In the rows, zero is written as 128.
One turn moves each row of this set onto another row. After a few examples, where does it send each row asked below?
Sem: [138 124 102 116 108 158 135 148  96 119 115 153]
Divu: [132  81  95 156 137 142 115 150 137 108 126 149]
karo: [124 117  92 123 104 144 132 126 125  99 159 144]
vosu: [119 119 110 130 108 131 135 121 131 101 159 145]
sev: [138  95 103 148 125 146 110 164 146 129 100 149]
kibo: [130  99 107 111 117 126 147 165 123 112 115 182]
linem: [124 128 129 121  89 131 130 146 151 133 126 144]
galu: [121  80 106 139 115 141 118 168 138 109 117 147]
kota: [137 105  91 133 112 155 119 169 130 115  92 150]
Zele: [133 106  92 117 118 118 146 147 158 101 142 183]
vaf: [133 136  85 107 113 114 100 166 138 141 143 160]
Suze: [152 132 101 129 117 130 130 151 171 145 111 173]
mokos: [138 113 100 135 126 154 130 129  93 115 139 149]
vurug: [132 106 112 146 124 127 123 129 163 134 157 153]
Noni: [128 132  84 108 112 120  99 155 126 132 159 152]
zimi: [121 103 119 110 100 142 138 160 108 118 124 156]
dof: [144 151 113 132 105 146 124 131 143 139 116 141]
tuf: [147 116 111 150 135 153 120 128 113 143 131 144]
Pumat: [128 114 101 126 120 112 150 131 146  94 145 174]
Foz: [130 123  82 112 121 107 104 158 138 132 159 165]
Zolad: [140  92  83 141 132 139 126 163 139 101 104 168]
bude: [140 101 120 126 124 124 136 165 141 141 106 178]
tis: [157 113 101 151 153 139 131 134 126 138 121 170]
kunun: [125 116 126 144 113 122 127 128 157 130 150 145]
fef: [139  90 118 145 142 123 133 146 138 137 132 173]
Zakon: [142 142 103 135 105 158 116 128 139 140 131 134]
gosa: [130  92  83 140 122 150 122 155 120  90 118 152]
sufo: [135 136  71 104 118 116 108 159 127 124 151 167]
rikab: [138 134  74 118 128 117 101 148 129 128 162 159]
misab: [137 134  87 120 123 117  96 154 137 146 155 153]
muf: [147 107  80 150 133 156 116 151 129 112 100 153]
Domag: [147 149  84 115 111 137 146 136 135 104 112 168]
Fik: [143 138  75 115 128 113 104 156 139 138 145 170]
vamap: [140 145  75 111 119 125  99 153 127 138 146 156]
nabi: [120 117 120 111  84 135 128 156 153 127 134 150]
zifuz: [144 142  82 106  98 148 139 147 133 109 115 165]
keze: [156 133  75 142 138 143 133 118 143 115 138 168]
sis: [129  96 103 148 115 158 107 155 128 118 114 132]
tokub: [147 136  82 136 135 127 144 117 140 102 136 171]
vave: [152 146 102 128 117 130 138 142 158 133 102 170]

Pumat -> linem
fef -> bude
Zolad -> galu
Now find these:
nabi -> zifuz
misab -> Fik

One turn moves each row of this set onto another row. After a few examples, where does it send each row asked below?
nur: [127 158 112 155 143 145 120 148 117 152 140 131 136 124 159 119 180 132
 123  86 132 169 121]
tenes: [100 125 123 179 143 145 144 163 133 110 141 116 148  95 152 150 162 118
 110  97 113 162  82]
nibom: [ 88 118 106 170 143 144 119 147 130 143  93 121 157 106 110 124 136 139
 135 125 120 142 103]
Sizet: [ 89 146 137 177 133 131 129 180 128 134 125 147 120  85 153 121 164 110
  97 100 147 156  98]
Pugaf: [108 160 101 152 127 160 147 156 135 157 107 119 175 125 180 117 159 154
 121 121 110 162  99]
Dunuf: [ 97 149  94 135 154 147 132 153 131 118 121 146 127 100 154 118 165 142
 122 106 135 162 143]
fozev: [ 96 136 108 162 168 133 122 147 110 146 112 114 123  81 159 108 153 103
  87 107 145 129 110]
Dete: [101 145 116 161 132 128 117 147 110 154  85 123 145 123 155 119 154  84
 105 106 105 168  86]
ratal: [ 88 154 130 158 143 122 119 149  96 146  85 118 135 101 142 124 171  89
  94 105 114 159  87]
nivig: [ 77 127 117 169 135 143 114 147 107 154 121 119 136  54 140 108 137 135
 114 114 135 152 104]
sudig: [134 135 130 155 146 124 140 164 130 148 106 128 173 102 150 163 155 145
 127 114 111 195 102]
furo: [148 137 125 157 129 131 149 154 116 156 104 119 140 117 151 133 148 119
 108  88 126 167  81]
sered: [112 129 136 132 146 116 124 183 126 166  93 115 152  79 171 125 151 171
 107 125 102 147 102]
Migu: [ 94 130  97 158 155 134 105 142 123 128 124 134 151  81 169 140 151 163
 121 111  84 161 106]
vufo: [118 134 129 173 143 128 122 169 119 120  94 137 162 116 170 158 144 109
 107 124 107 157 104]
lev: [104 158 142 166 131 138 121 170 133 141 101 116 133  60 182 138 159 134
  88 112 125 171 132]
zez: [122 164 111 159 143 144 117 169 120 155 149 127 140  82 169 145 181 124
 105 103 138 179 118]
lam: [ 89 161 132 152 153 125 125 152  97 148  83 122 136  90 137 125 179  92
 102 104 103 164  87]
rubov: [ 87 114 109 178 134 145 113 149 123 146  95 131 160 104 119 126 137 140
 128 122 114 138 102]
Vir: [ 89 151 113 161 152 132 151 164 137 114 126 124 165  90 138 147 166 115
 120 110 118 174  68]
Bas: [106 131 111 170 137 154 132 173  99 131 126 130 179 102 159 140 168 144
 128 141 103 163 116]
dufas: [ 96 139 101 147 144 145 116 165 128 158 110 112 128  91 139  82 140 143
 127 128 137 132  92]
Ped: [ 96 135 134 154 145 135 137 152 138 160  50 106 137 107 158 113 162 148
 109 118 111 159 102]
momov: [ 85 153 135 150 152 123 127 153  92 144  93 114 135  95 139 118 174  94
  91 109 114 154  83]
vunes: [116 172 124 136 129 130 122 173 139 148  73 117 172  90 145  98 141 140
 114 108 120 173 100]
tosek: [101 142 107 154 165 135 123 153 114 134 114 115 132  90 164 114 157  92
  88 108 143 126 115]
Gume: [118 115 140 148 136 133 121 182 125 155 109  98 147  75 165 135 148 165
  95 117 102 155 110]
dus: [139 123 126 145 139 139 130 160 137 156 116 107 153  78 158 141 170 141
 134  95 123 185 120]
fes: [ 98 157  81 150 161 146 145 169 127 133 112 151 139  88 143 146 167 136
 113 108 111 140 138]
gor: [ 87 156  72 154 156 145 133 162 127 132 119 143 144  88 141 144 169 135
 113 107 104 147 136]
Ras: [ 99 132 118 148 153 137 131 149 140 161  53 106 135 102 151 105 160 154
 117 120 112 155  97]
dopuf: [ 99 170 112 142 158 123 147 172 143 139  98 124 172  75 135 130 162 127
 106 120 129 178  63]
Dosi: [ 95 175 106 154 137 150 163 172 138 155 118 125 166 113 161 127 167 166
 103 124 128 152  92]
vigim: [103 128 130 128 156 116 127 188 132 170  85 125 154  85 168 127 152 168
 112 124 107 147 101]
vupo: [113 136 137 131 159 118 119 189 117 171  96 126 156  83 168 128 157 165
 108 121  99 143  99]
keb: [ 96 153 148 137 148 134 117 159 140 147 105 110 163  86 168 115 160 126
 102  86 163 170 104]
tubip: [ 84 173 116 172 155 134 154 176 129 150 129 141 151 101 144 136 173 147
  86 121 139 154  83]
kep: [ 91 137 104 146 145 147 113 167 125 151  96 116 136  97 138  77 146 139
 135 126 133 137  98]
viti: [119 182 117 140 146 139 122 167 126 112  99 126 137 114 176 101 162 141
 118 124 106 169 111]
Fopes: [118 159 109 141 191 141 118 150 136 154 117 139 129  91 149 126 133 126
  97  89 128 163  99]
fufud: [ 73 125 118 171 137 143 106 139 104 164 119 119 140  64 138 118 140 138
 117 119 134 157 100]
Gozo: [ 87 158 142 147 154 129 114 176 133 163 118 109 185  85 162 131 175 125
 100 108 151 162  92]
detat: [108 128 142 161 173 155 127 144 137 163 129 134 122  96 151 143 177 150
 108 123  94 165  98]
Fatef: [ 92 157 119 155 165 135 124 179 131 158 124 119 197  93 150 140 187 138
 111 141 124 164  97]
bap: [ 93 122  94 165 160 135 104 134 121 135 123 134 154  84 155 138 153 156
 120 116  87 152 109]
bilur: [ 91 152  77 152 159 143 136 164 130 122 119 143 138  94 147 140 166 137
 122 110 112 149 142]
felin: [141 173 131 144 138 131 145 169 132 147 102 118 136 128 142 114 170 124
 102 108 132 167  89]
babi: [130 144 108 140 170 173 129 145 121 170  79 106 153 101 148 137 165 119
 103 128 115 164  99]

dufas -> nibom
lev -> viti
babi -> detat
Now find these:
keb -> Pugaf
gor -> momov
bap -> fozev
tosek -> Ped
Gozo -> Dosi
Sizet -> vunes
rubov -> nivig
felin -> sudig
fes -> lam
nur -> furo
Fatef -> tubip
Dete -> Gume
bilur -> ratal

